How far apart are the two rows of each pair, measured in a hidden way? 0 means very close, and 40 very far. Two or three weighted sums of its numbers give each row a place; it is the straight-line distance between the places.
[-0.49 -0.20  0.05  0.11 -0.47  0.80  1.32 -0.15  0.58 -0.01 -0.46 -0.29]
[-0.30  0.89 -0.68  0.41 -1.72  1.03  1.50  1.08 -0.19 -0.15  0.28 -0.80] ~ 11
[-0.84 -0.87  0.02 -0.76 -1.17  0.99  1.67 -0.10  0.86 -0.18 -0.14 -0.46]
[-0.57 -0.19  0.88  0.97  2.43 -0.76 -0.10 -0.73  0.37  0.71 -0.68 -0.41] ~ 14
[-1.00 -0.46 -2.35  0.48  1.59 -2.64 -0.82  2.82  0.23  2.41  0.14 -0.79]
[-1.37 -0.71 -0.93 -0.91 -2.26  0.75  2.53  0.28  0.91 -0.18  0.49 -1.39] ~ 9
[-2.45  0.06 -1.00  1.43  1.50  0.66  0.64 -0.34 -0.87  0.98  1.13 -0.96]
[-1.56  0.28 -0.24  1.29 -0.29  1.05  1.66 -0.19 -0.63  0.45  1.28 -0.98] ~ 7
[ 0.73  1.66 -0.27 -1.49  1.06 -0.23 -1.21  1.13 -0.02 -1.73 -0.46  0.50]
[-0.12 -1.29  0.53  0.45 -0.49 -0.53 -0.72  0.58  0.21  0.63  0.17  1.57] ~ 36
[ 2.54 -0.05  1.16 -0.80 -3.19  1.54  1.19 -1.54 -0.07  0.07 -0.72  1.14]
[-0.50  0.62 -0.10 -0.66  0.23 -1.06 -0.76 -0.35 -0.91 -0.22 -0.32 -0.92] ~ 13
[ 0.00 -0.95  1.14 -1.80 -0.49 -1.13  0.43 -1.81  1.56 -2.11 -1.53 -0.55]
[ 0.11 -1.26  0.46 -1.23 -0.95  0.21  1.63  0.65  0.53 -0.94 -0.28  0.54] ~ 32
[ 0.40 -0.09  0.74 -0.38  0.38 -2.55 -1.84 -1.94  0.59 -0.91  0.48 -1.05]
[-0.52  0.45 -0.58 -0.74  0.48 -2.06 -1.29 -1.04 -1.50 -0.19  0.30 -0.99] ~ 10
[-1.17  1.09 -0.20  0.94  0.70 -0.04  0.31 -1.03 -0.96  0.31  0.68  0.48]
[-0.09 -0.46  0.84 -0.50  0.22 -0.36  0.33 -1.19  0.91 -1.27 -1.73 -0.37] ~ 20
[ 0.44 -0.62 -1.21 -1.36 -0.88 -0.42  0.09  0.22  0.73 -0.18  1.31 -1.06]
[ 1.03 -0.06  1.51  1.66  0.23  1.55  0.43 -0.87 -1.06  0.59 -0.37  0.67] ~ 23
[-0.42 -2.01  0.22 -0.91 -1.39 -1.14  0.25  0.51  0.96 -2.04  0.07 -1.10]
[ 1.94 -0.62  2.05 -0.28 -0.46 -0.58 -0.96 -1.61  1.20 -2.19 -1.67 -0.46] ~ 28
[ 0.12 -0.37 -0.69 -0.55  0.52 -1.39 -1.14  0.60 -0.10  0.27 -0.30 -0.44]
[ 0.84 -0.77  0.60  1.90  0.12  1.59  0.64 -0.62 -0.16 -0.01 -0.10  0.41] ~ 2
[ 0.12 -0.09  0.98  0.86  0.69  1.22 -0.88 -1.10 -0.97 -0.57  1.42  0.02]
[-1.50 -0.62 -0.45 -1.65  0.67 -1.10  0.00 -0.70  0.15  0.76  0.31  0.89] ~ 23
[-0.25  0.18  0.20  1.18 -0.07  1.04  0.10 -0.63 -0.19 -0.91  0.33 -0.91]
[-0.22  0.23 -0.16 -1.76 -0.48 -0.72 -0.47  0.56 -0.18 -0.24  0.45  0.14] ~ 22
[ 0.64 -0.58  0.42  1.43  0.07 -0.04  0.67 -0.47 -0.65  0.84 -0.15 -0.77]
[-0.06 -1.04 -0.64  0.02  0.78 -1.18 -1.08  0.61 -0.02  1.62 -0.08 -0.79] ~ 10
[ 0.44  0.90 -0.30 -0.94  1.64 -2.27 -0.98  0.51  1.03  1.01 -1.96  1.73]
[ 0.71  0.21  1.19  0.48  1.02  0.37 -0.79  0.19 -0.75  0.45 -1.00  1.39] ~ 4
[ 0.76 -0.91  1.26  1.41  0.78  0.28 -0.90 -0.78 -1.32 -1.44 -0.76  0.19]
[-0.73  0.70 -0.08 -1.48  0.14 -0.42 -0.50  0.07  0.60  1.09 -0.16  0.16] ~ 16
[ 0.05 -0.32  0.46 -1.32  0.32  0.26 -0.55 -0.54 -0.59  0.87 -0.61  0.10]
[ 0.36  2.73  0.18 -1.00  1.53 -0.13 -1.92 -0.75 -0.94 -0.94  0.70  0.44] ~ 22
[ 1.07  2.17  0.40 -1.40  0.84 -0.17 -0.80 -0.37  1.00 -0.76 -0.32  1.18]
[-0.50 -0.69  0.35  1.31  0.73  0.63  0.78  1.10 -0.47 -0.67 -0.39 -0.44] ~ 11
[ 0.06 -0.13  0.24 -1.40  0.02 -0.75 -0.55  0.12  0.48 -1.32 -0.44 -0.90]
[ 0.18  0.18  1.24  2.59  0.39  0.62  0.01 -1.65 -0.71  1.12  0.62 -0.22] ~ 17
[ 0.60 -0.84 -0.24 -0.04 -0.79 -0.66 -0.09  0.84  0.96 -0.23 -0.73 -0.31]
[-2.97  1.74 -1.78 -0.08  1.51 -0.83  0.09 -0.02 -0.13  0.25  1.57 -1.58] ~ 13
[-0.60  0.80 -1.47  0.34  0.51  0.59  0.72  1.19 -0.58 -0.05  1.11 -1.44]
[-0.18 -0.36 -0.07 -0.37 -0.97  0.48  1.23 -0.57  1.06 -0.11  0.30  0.03] ~ 14
[ 1.51  0.36 -0.97 -0.51 -0.34 -0.44 -1.65  2.16 -0.59  0.84  0.90  0.16]
[-0.39 -0.91  0.28 -0.45 -0.35  0.98  0.72 -0.03  1.40  0.51  0.38 -0.03] ~ 22
[-0.36  0.33  0.28 -1.79 -1.16 -1.19  0.60 -0.74  0.97  0.10  0.17 -0.66]
[-1.06  0.06  1.20 -0.33  0.31 -2.24 -1.45 -1.79  1.45 -1.74  0.44 -0.48] ~ 14
[ 0.28 -0.75 -0.06 -1.72 -0.92 -0.26 -0.15  0.73  0.44 -0.75  0.19  0.32]
[-1.45 -0.16 -1.01 -0.61 -1.29 -1.97 -0.05  0.47  0.64 -1.58  0.43 -2.28] ~ 25
[ 1.96  0.28  0.08 -1.00  0.85  0.64 -0.30  0.37 -0.12  0.24 -0.54  0.85]
[-1.00  1.94  0.30  1.52  1.75 -0.23 -0.97 -1.05  0.04 -0.46 -0.21  1.46] ~ 31
[ 0.55 -0.18 -0.21  0.58  0.31 -0.31 -1.80  0.89 -1.22  0.16  1.01  0.53]
[-0.67  2.55 -0.57 -1.30  1.04 -0.18 -1.37  0.16 -1.27 -1.51  1.90  0.03] ~ 10
[-1.72 -0.14 -0.95  0.49  0.96 -1.66 -0.89  0.55  0.38  0.48  0.01 -0.84]
[ 0.18 -0.23 -0.57  0.49  1.28  0.55 -0.29  1.22 -0.56  0.96 -0.19  1.44] ~ 22
[-0.06 -0.77  0.77  1.13  0.78 -0.38  0.29  0.18 -0.73  0.50 -0.80 -0.36]
[ 1.06  1.11  0.24  0.87  0.48  1.59  1.44 -1.01  0.37  0.62 -0.93  0.84] ~ 12
[-0.42  0.61 -0.21 -1.03 -0.06  0.70  1.07  0.57  0.09  2.29 -0.53  0.79]
[-0.21 -0.83 -0.83 -0.59 -0.49 -1.84 -0.08 -0.06  0.29 -0.04  0.53 -2.31] ~ 18
[ 0.13 -0.33  0.00  0.52  0.47  0.25 -0.76  0.49 -0.34  0.06 -1.01  1.30]
[-0.44  0.15 -0.45 -0.17 -1.19  0.81  0.68  1.65 -0.45  1.23  1.67 -0.84] ~ 21
[ 0.94  0.01 -1.06 -0.46  0.17 -0.02 -0.62  0.38 -0.20 -0.15 -0.18 -0.23]
[ 0.57  0.20 -0.65 -0.80 -0.48 -1.34 -0.66  0.12 -0.84  0.33 -0.67 -0.62] ~ 14
[ 0.37  0.71 -0.31 -0.31  0.41  0.68 -1.41  0.91 -0.56  0.68 -0.07  1.62]
[ 0.41 -0.42  0.32 -0.18 -0.71 -1.07  0.03 -0.26  1.25 -0.21 -1.04  1.23] ~ 15
[ 0.27 -0.47  1.13  0.25  0.23  1.88  1.90 -0.29 -0.61 -0.35 -1.46 -0.79]
[ 0.07 -1.36  0.32  0.49  1.03 -0.07  0.06  0.79  0.82  0.24 -1.06  2.04] ~ 22
[-1.96  0.31 -2.58 -1.78 -0.83 -1.16 -0.20  0.61 -0.26  1.31  1.35 -1.44]
[-1.23 -0.19 -1.03 -0.30 -2.16  1.08  2.23  1.42  0.88 -0.36  0.91 -1.14] ~ 16
[ 0.25 -0.01 -0.13  0.69 -0.07  1.10  1.27  0.70 -1.11 -0.40 -1.07 -0.73]
[-0.36 -1.42 -0.24  1.24 -0.35  1.63  0.51  1.23 -0.41 -0.31  0.57 -0.19] ~ 20
[ 1.38  0.13  0.41  1.64 -0.53  1.13  1.40 -0.23 -0.35  0.45  0.28 -0.46]
[-1.87  0.84 -0.61 -1.18 -1.14 -1.93 -0.94 -1.04  0.97  0.14  1.54 -0.38] ~ 23
[-0.02  0.32  0.21  0.41 -0.34 -0.50  0.59 -0.97  0.50  1.40  0.63  1.23]
[-0.51 -0.60 -0.26  1.32 -1.40  0.72  1.26  0.25  0.13  1.40  0.08 -0.14] ~ 6
[ 1.49 -0.47  0.67 -0.30  0.58  0.92  1.31  0.03 -0.01  0.35 -3.52  1.77]
[ 0.57 -0.91  0.91  0.51  0.45  0.56 -0.34  0.95  0.42 -0.45 -0.79  1.79] ~ 20
[ 1.16  0.53  0.12  1.29 -0.15  0.38  0.40 -1.08 -0.89  0.03 -0.29 -0.47]
[-1.33  1.53 -1.23 -0.84  0.67 -0.43 -1.19 -0.11 -0.38 -1.88  2.27 -0.38] ~ 20
[ 1.28  0.36  0.53 -1.71  0.63 -0.74 -0.96 -0.41  0.42 -1.30 -1.04  0.76]
[ 1.29 -1.37 -0.14  0.54  0.30  1.28  0.72 -0.72 -0.82  0.54 -0.79 -0.13] ~ 11
[-0.65  0.31 -0.64 -0.47  0.32 -0.45  0.46  0.16 -0.63 -0.39  0.01 -0.31]
[-0.14  0.10  1.35  0.64  0.09  0.96 -1.12 -0.79  0.69 -0.34 -0.05  1.52] ~ 4
[ 1.10  0.11  0.19  0.51  0.04  1.16  0.34 -0.05  0.46  1.29 -1.03  0.70]
[-0.53  2.25  0.27  1.54  3.53  0.59 -0.04 -1.38 -1.17 -1.40  0.93  0.47] ~ 10
[-2.22  0.30 -0.58  0.99 -0.08  1.01  1.37 -1.24  0.39  0.20  0.58 -1.49]
[ 0.46  0.21 -0.66  0.46 -0.29  0.94 -0.19  0.86 -0.77  2.19 -0.33 -0.91] ~ 17
[-0.35 -0.57  0.06 -1.50 -0.72 -0.64  0.35  0.11  1.71 -0.14  0.46 -0.52]
[ 1.45  1.32  0.31 -1.09 -1.54  1.44  1.52 -1.91 -0.09 -0.97  0.72  0.86] ~ 7
[-0.82 -0.70 -0.23 -0.83 -2.03 -0.52  0.50 -0.21  2.45 -2.47 -0.03 -1.66]
[-0.58 -0.45  0.05 -0.50 -1.02 -1.31 -0.76  0.09  0.68 -1.60  1.48 -0.43] ~ 21
[-0.26 -0.46  0.43 -1.19 -1.04 -0.31  1.22 -0.53  1.30 -2.01 -0.14 -1.42]
[-0.83 -0.33 -0.88 -0.21  0.26 -0.75 -0.47  1.11 -0.20  0.17  1.40 -0.90] ~ 23
[ 0.40  1.05 -1.11 -1.21  0.52 -0.82 -0.34  1.05 -0.01 -1.53  0.08  1.54]
[ 0.93  0.23  0.04  0.73  0.11  0.15 -1.73 -0.38 -0.36  0.51  1.54  0.57] ~ 10
[ 0.78  0.29 -0.70 -0.33 -0.49  1.31  0.99 -0.16 -0.56  0.44 -1.11  0.78]
[ 2.90 -0.05  1.01  0.73 -0.85  0.98  0.91 -0.18  0.11  0.22 -1.73  0.18] ~ 17
[-0.20  0.82 -0.58  0.63  0.24  1.18  1.26  0.68 -1.19  0.68  0.61 -0.77]
[ 0.17  1.24 -0.93 -1.07  0.05  0.80 -0.55  1.22 -1.33  1.25 -1.11  1.35] ~ 7
[ 1.27 -0.01 -0.60 -1.21 -1.08 -1.15 -0.73  0.84 -0.05  0.36 -1.48  0.74]
[ 1.58 -0.22  1.48  0.61  0.88  0.61 -0.56 -0.93 -0.70 -0.17 -1.23  1.15] ~ 7
[-0.70 -0.73  0.45 -0.61 -1.77 -0.84  0.01 -0.96  1.52 -1.69  0.70 -1.38]
[-0.31  0.16 -0.97 -0.46 -0.66 -1.29 -0.55  1.08 -0.27  0.26  1.25 -0.65] ~ 20
[-1.39  0.38 -1.04 -1.09 -0.19 -1.01  0.56  0.78  0.36  0.30 -0.01 -0.63]
[-0.12  0.32 -0.41 -0.21  1.11  1.16  0.25  1.06 -1.01  0.33 -0.70  0.24] ~ 8
[ 1.92  0.06  1.26  0.26 -0.13  0.29 -0.76 -0.30 -1.00  0.12  0.92  0.98]
[-0.82 -0.94 -0.52 -0.41 -0.64  0.46  2.00  0.68  1.37  0.07 -0.71  0.20] ~ 12
[-0.76 -0.11  0.29 -0.36 -0.32  1.05  1.67  0.15  0.36  0.22 -1.08 -0.02]
[ 1.13  0.28  0.90  0.34 -0.04  1.82  0.89 -0.72 -1.37  0.75 -1.53 -0.16] ~ 8
[-1.58 -0.84  0.58  1.37  0.91  0.07  0.01 -0.77  0.17  0.35 -0.49  0.52]
[-0.11 -0.69 -0.20  1.12  1.55 -0.62  0.13  0.10 -0.61  0.60 -1.29 -0.10] ~ 13
[-0.87 -0.76  0.68  1.51  1.51 -0.53  0.22  0.56  0.34  0.38 -0.07 -1.07]
[ 0.70  0.58  0.26 -0.63  1.09 -0.82 -0.77 -0.79 -0.05 -0.37 -0.88  0.39] ~ 5
[-0.46 -0.01  0.33  2.41 -0.52  1.29  0.38 -0.09 -1.46  1.25  1.80 -0.52]
[-1.07 -1.24 -0.32 -0.31 -1.10 -1.80  0.40  0.01  0.53 -0.97  0.39 -1.45] ~ 11
[ 0.51 -0.48  1.56  1.65 -0.78 -0.17  0.12 -1.68  0.87  0.60  0.30 -0.48]
[-1.00  1.22  0.88 -0.38  0.66  0.40  0.92 -0.90  0.14  1.72 -0.63  0.89] ~ 14
[-0.86 -0.97 -0.91 -1.49 -1.28 -0.34  0.58  0.55  1.11 -0.59  1.01 -0.35]
[-1.46  0.40 -1.20 -0.71  0.66 -0.38  0.25  0.96  0.43  0.20 -0.13 -0.02] ~ 13
[-0.73 -0.65 -0.26 -0.55 -1.95  1.07  2.99  0.37  1.12 -0.47 -0.05 -0.50]
[-2.21 -0.91 -1.00  0.04  0.91 -1.58 -0.67  1.28  0.34  1.39  0.81 -1.35] ~ 12
[-0.01  0.37  0.03  0.09 -0.30  0.94 -0.20  1.06  0.31  0.88 -0.40  2.25]
[-0.60 -0.56 -0.11  1.27  0.95 -0.44 -1.04  0.84 -0.41  0.96  1.09 -1.84] ~ 11
[-0.12  0.15  1.18 -0.74 -2.53  2.14  2.43 -1.46  0.46 -0.05 -0.09  0.23]
[-0.61 -0.51 -1.17 -1.33 -1.02 -0.95  0.14  1.36  0.72  0.34  0.60 -0.90] ~ 19
[-0.91  0.33  0.68  0.60 -0.08 -0.72 -1.16  0.07 -0.16  0.73  0.16  0.33]
[-1.21  0.14  0.27  1.43  0.43  0.96  0.91 -0.30 -0.99 -0.21  1.08 -2.00] ~ 11
[ 0.36  1.09 -1.16  0.13  0.00 -0.24 -0.29  0.87 -0.15  0.85 -0.18 -0.03]
[-1.35 -0.42  0.28 -0.33 -0.13 -1.64  0.20 -0.21  1.19 -2.14  0.12 -2.02] ~ 15
[-0.56 -0.32 -0.07 -1.27 -0.56 -0.21 -1.08 -0.91  0.21 -1.25  0.00 -0.16]
[ 0.05 -0.35  0.19 -0.03  0.21  0.32 -0.47  1.49  0.94  0.37  0.00  1.93] ~ 23
